Each named move below is a turn or a mirror, shown by a few rows before and after it. Which moves, in which order, take the first row of each later pair to the second? The first pair is answered.
Q_927:
[-25   8 -10  -7 -21   3  12  22   5  -6  -8  -6 -18   4  25   1 -19   9
 -40  -4 -13  -1 -31   5  11   0  12  10  -6 -15 -44  -2  -1 -11  -6  11
 -53 -31 -16  -1 -46 -21 -25  16   6] |-> [-29  17 -17  -8 -12  -3   4   5   8   4   9   7 -16 -10  21 -15 -12  23
 -31   4 -18   3 -33  21  11  -3  18  31  -7 -18 -41   8  -8   1   7  10
 -56 -10   6  -9 -38 -20 -31  13   5]
[ 17  -1 -36 -18  -1  10 -28 -35 -15  15   2  35 -13  13 -28 -40  14   8
  18  10 -29  18  -9  21   5 -29  -1   1  -4  -5 -28  16  -4  12  29 -12
 -45  15  20  -1 -12 -12 -24   3  18] |-> [ 25 -18 -20 -16 -21  23 -14   3 -19  -6 -37   7 -17  42 -20  -6  -2 -24
  -1  -6 -19  11  -5 -16   6 -24 -16 -43   0   2 -33  -6  11 -15   1  -8
 -34 -30 -31  17 -31 -16 -11   9  17]
[-11  -6   9  -5  -1  -4  22   0  -2  12 -12  -4  -1  -4  10   3   3  -5
  -9   4   4 -12   4  -8  -1  18 -20 -15 -11  17  22   9   3  36 -12   6
  15   0  13   4  -9  11  10 -23 -20] |-> [-12  -4   5  -7   1  -7  21  -5  -1  15  -8   0  -1  -9   9  -2   5  -1
  -5   6   2 -10   3  -3  -1  17 -17  -8 -11  16  22  13   1  41  -7   6
  14   6  20   1  -7  12   9 -24 -20]
Q_579:
[  4  15 -14   2  -6  20  19  -1 -17  20  21  22   2  -9  10 -24  -1  21
 -13  22  -4 -17 -13  14 -19  -2  18   5  -3 -21  -3  -3  -3 -10   0  -3
   3  -4 -15  23  -5 -10 -28  -5 -15] |-> [ -1  21 -18   3 -10  23   8 -22 -15  24  28  17   2  -9   2 -24   5   9
  12   3   2 -13  -2  16  -8   5   6  17 -11 -16   6  -3  -9  -8  13   3
  33  18  -3   7  13  -1 -12   5 -18]
[-15 -23  -9  20 -21 -17 -55 -20 -26  17  23  -7  33  17 -12 -28  15  25
  38  -8  -6  17 -25  25   9 -42  43  15  13  15 -20  10  -2  17  18   2
   1  19  11 -15  -5 -26  -6  25   6] |-> [-12 -28  -6  18 -18 -20 -46  -3 -27  12  16  -3  33  17  -4 -28  11  34
  18   6 -11  13 -35  23   1 -47  52   5  19  11 -28  10   2  15   7  -3
 -25   3   1  -2 -20 -33 -19  17   8]
[-16  16   5  17 -27  16  -7  -9 -26 -16  -5  -5  13   5  -9   2   5 -16
   8 -19  -3 -16   3   9  -2   5   9   0  -8   0  23 -10  23  12  15  15
  27  11   1  -2  -6  16 -14   7  -1] |-> [-10  10   7  16 -23  14   2  11 -28 -20 -12  -1  13   5  -3   2   1  -4
 -15  -1  -9 -21  -6   8 -11  -2  21 -11   2  -5  15 -10  29  10   2  10
  -2  -9 -10  13 -23   9 -30  -2   1]
[ -2   5  -3  -5   0  -9 -21 -18   1   3   3   8  -9  -6  -8  -2   4   2
  25  -8  -7  11   1   1  -9 -14  16  19  11  -6  -7  10  -8   7  21  -7
   3  28  19 -17   8   3   2  11   5] |-> [  4  -1   1  -7   3 -13 -11   4  -2  -3  -5  12 -10  -6   0  -2  -1  15
   0  11 -14   6 -11  -3 -18 -20  29   7  21 -11 -17  10  -2   4   8 -14
 -30   7   6   0 -11  -5 -16   2  10]
Q_823:
[-16  11 -10   7  20   6 -17  -2  -5   2  12  -9  14 -21 -25 -16   8  10
   8   9 -16   1 -24  18  13   1  13  20   1  -4   3  21   4  15   6   1
  -2  27  33 -17  13 -15  -9  11 -14] |-> [-18  11 -10   9  18   4 -16  -6  -2   2  14 -15  16 -19 -25 -14   8   2
  13   3 -13   0 -21  16  18   9   2  17  -5  -2   9  18   3  17   6   5
  11  29  33 -20  19 -12  -2  11 -18]
[-52  -3  36  -8  19  19  26   0   1   1  11  -4   6  44  -4  -7  10  23
   2   7  15 -19  -4  19  12  20   3   7  -2  10   7 -43 -56 -11 -36  13
 -25   4  -5  34  11  54 -29  27 -40] |-> [-48  -3  33 -10  22  20  24   4  -1   0  10   4   4  40  -4 -10  10  34
  -2  12  11 -17 -10  22   6  11  15  10   2   6  -1 -40 -55 -10 -35  10
 -37   2  -5  36   6  50 -35  28 -35]
[ 29 -17  12  -6 -21   4  11  43 -13  18  -9   3   5  19  -1 -16 -12  20
 -31  27   1 -15  -7 -19 -13   0  27 -17  14  -8   9   0  -2  -5 -28 -10
 -49 -14 -30  27 -11  -9 -30 -11  -1] |-> [ 33 -13   5 -13 -26  15  -6  33 -23  13 -10  17  -2  12 -13 -21  -6  33
 -13  16  -1  -1  -7 -14 -19 -21  55   0  21 -14  -4   8  -1  -5  -7 -13
 -45   3 -22  17 -11 -10 -27  11  13]
Q_170:
[-37  17  -7 -28  16  15  -4   0   3   3  15  -6  10   9 -11  36  16 -21
   5 -20  20 -22 -32  59  22   4 -42 -18  10  24  -5 -18  38  -4  28   1
  22  17  29  23   1  17  -7   8  33] |-> [-29  11  -5 -33  10  25  -5  18  -7  -8  -1  -2   4  12 -12  43  12 -14
  -3 -19  18 -18 -39  51  11 -13 -20 -27  21  18 -21 -17  46 -13  27  -4
   7   2  13  31 -16   9 -13  18  45]
[ -3  24 -27 -16 -12  51 -35  14  -8 -19  -1 -11  -2   2 -25  30 -10 -12
  36 -25  16  16   4 -32 -43  -2  28  -3 -21 -13   8  22  27 -56  12  11
  29  12  12  10  -7  15   6  48  25] |-> [ -3  16 -13  -5   9  19   7  50  10 -13   4 -21  12   5   6  26 -23  -8
 -26  28   6 -16  -9 -33 -44  26  -4 -36 -23 -12  22  16  29 -50 -39   8
 -24 -31  -3  45 -26   9 -28  -8   4]
[-18   4  22  28 -15 -28  20  41  -9  15  -9 -34   4  -1   4  -6   1 -18
 -37   9  -9  -7  32 -24  16  15 -43 -50 -16  38  23 -31 -15   0 -23 -17
  -1 -47 -17  13 -23   8 -16  -8 -27] |-> [-25  18   9  23 -28 -10 -14  -3 -17  19   2 -29  -3  -7 -20  -7  15 -25
  22 -36   1  15  50 -17  26   6 -36 -14 -24  41  24 -26 -24   4  21  -9
  58   3  10 -24   6  20  18  30 -18]
[ 25  22 -16  -1  -1  14 -42 -46 -17  25   9  25  -2  -1  -7  -2   3 -25
  -3 -17  -5  32  16 -27   1 -43  49  36 -12   3 -20  46   7  -7  12   2
  24   9  21 -19   3  15  -4  38   3] |-> [ 32   8  -2   3  12  -4  -6   1  -9  21  -1  21   4   5  19   1 -11 -17
 -65  31 -16   8  -3 -35  -8 -33  42   0  -3  -1 -21  40  16 -10 -34  -6
 -35 -43  -7  19 -27   2 -38  -3  -5]
Pairs:
Between the rows of a pair lie two moves.
[ 22  28  33 -35 -22  31  20 -12   5   3 -19 -21  -4 -38  18  -7  26  -6
   0  -6 -30 -24   1   9 -15  10 -34 -18 -22  -5  -5  -2  -8 -22  25  -4
   8 -42   6 -45  31   6   0   0  19] |-> [ 27  26  32 -40 -23  37  17  -7  -1  -1 -24 -14  -7 -39  17  -6  25   3
  -1  -4 -34 -21  -3  10 -22  -2 -18 -15 -17 -10 -16   0  -5 -26  30  -8
  -1 -44   3 -43  23   3  -4   5  26] -> Q_927 Q_170
[ -8  -3  -2  12  -2   4  -6  -3 -19   1  -9  -2   8  -7 -17   0  14   2
  -5   0  -1  -1   2  -9  -7  -9   2  -1   7   4   1   0   7   1   4   6
  -9   2  10  -3   6  -5   6  15  10] |-> [ -8  -3   0  15   4  -3   0   1 -14   3  -5  -4  10  -8 -13  -4  13   4
 -15  12  -3  -4  -1  -7  -5  -5  -4  -4   7   4   4   1   5   3  -4   4
 -17  -2  10   2   6  -5   0   5   5] -> Q_170 Q_927
[  3  -8  22   6 -27  13   1  20  -8 -24 -28 -18  -2  28   1   9 -12 -26
  -5 -27   1   7 -16 -28   9   4  32 -20  35  -3  -9   2  28 -13  -6  -8
  17 -41 -42  20  -7  10  24 -10  11] |-> [-18  15  11  17   7 -25   6 -25  19  15  35  -3  17  -3   4 -31   5 -11
   3   3  -8  -4 -12  15  27  38  -6  19  12   1  28  19   2  29   3  -4
  15   6  22   1  32  23   9 -55 -14] -> Q_170 Q_927
[-10   1   2   0  -5  -2 -15 -29   7   8  15  -2  -2  -8  -4  -7  11   0
  27 -18   0   1  18  17  20  14 -15  17 -10   6  10   2  -1   8  19   4
  35  34  25 -29  18  16  23  19  -7] |-> [  3 -22  20  -1 -13   3  12  30   0 -16 -26 -15  -5  15  15  17  -8  -6
 -25   2  -3 -12   2 -13   5   9  -7 -34   7   3  -8 -14  20 -18 -21  -2
  -8 -31 -30  10 -25   0   7   9  -3] -> Q_927 Q_579
[-10  -3  -5 -15  17   2 -14 -30   1  19  21  14  10 -15   9 -18  15  34
  17  -2 -17   8   5  12  -1 -19  10  19  -5  -9   0   9  -2  22  32   7
  11  17  39 -28 -10   5  -7   8  11] |-> [ -5  -7  -6 -17  14   8 -16 -21  -6  14  14  18   6 -15   9 -16  14  39
  14  -2 -20  12   0   9  -6 -30  24  18  -1 -11 -10  10   3  18  33   4
   3  11  33 -25 -19   1 -10  13  17] -> Q_579 Q_823
[-11   6  -3  24  20 -25  21 -10  17   5  32  -6  -8  -9   0 -19  19  16
 -23  30 -11  12 -40  16  14  31 -29 -15  -7  -5  34  18   2   0  -6  -2
 -32  -7  49  -9  33  -5 -23 -50   0] |-> [ -7  -9  10  27   2 -14  29  16  14 -11   1 -33 -13  18   4  11   8 -17
 -30   7   1   7 -32 -15  19  41 -48 -51  -9   2  33  -1  13 -24 -27   4
  -9 -37  11   0  23  -7  -4 -39  -3] -> Q_579 Q_927
[-28   9 -20  -6  -5   3 -26 -14   9  34 -11   5 -34   0  17  -9  15 -36
  22 -23  18  12  18   9  10  26 -30  -7   6  10 -12  -7  -7  -5  16   5
  33  -2  -1  35  -3  18   0  -2   7] |-> [-26   3 -14  -5   1  -7 -10   5  12  34 -14   2 -31   2  29  -9   9 -34
  -5  -1  13   1  11   7   6  32 -35 -22   9   9 -12 -10  -3  -6  -3   2
   7 -25 -12  51 -16  13 -14 -20   2] -> Q_170 Q_170
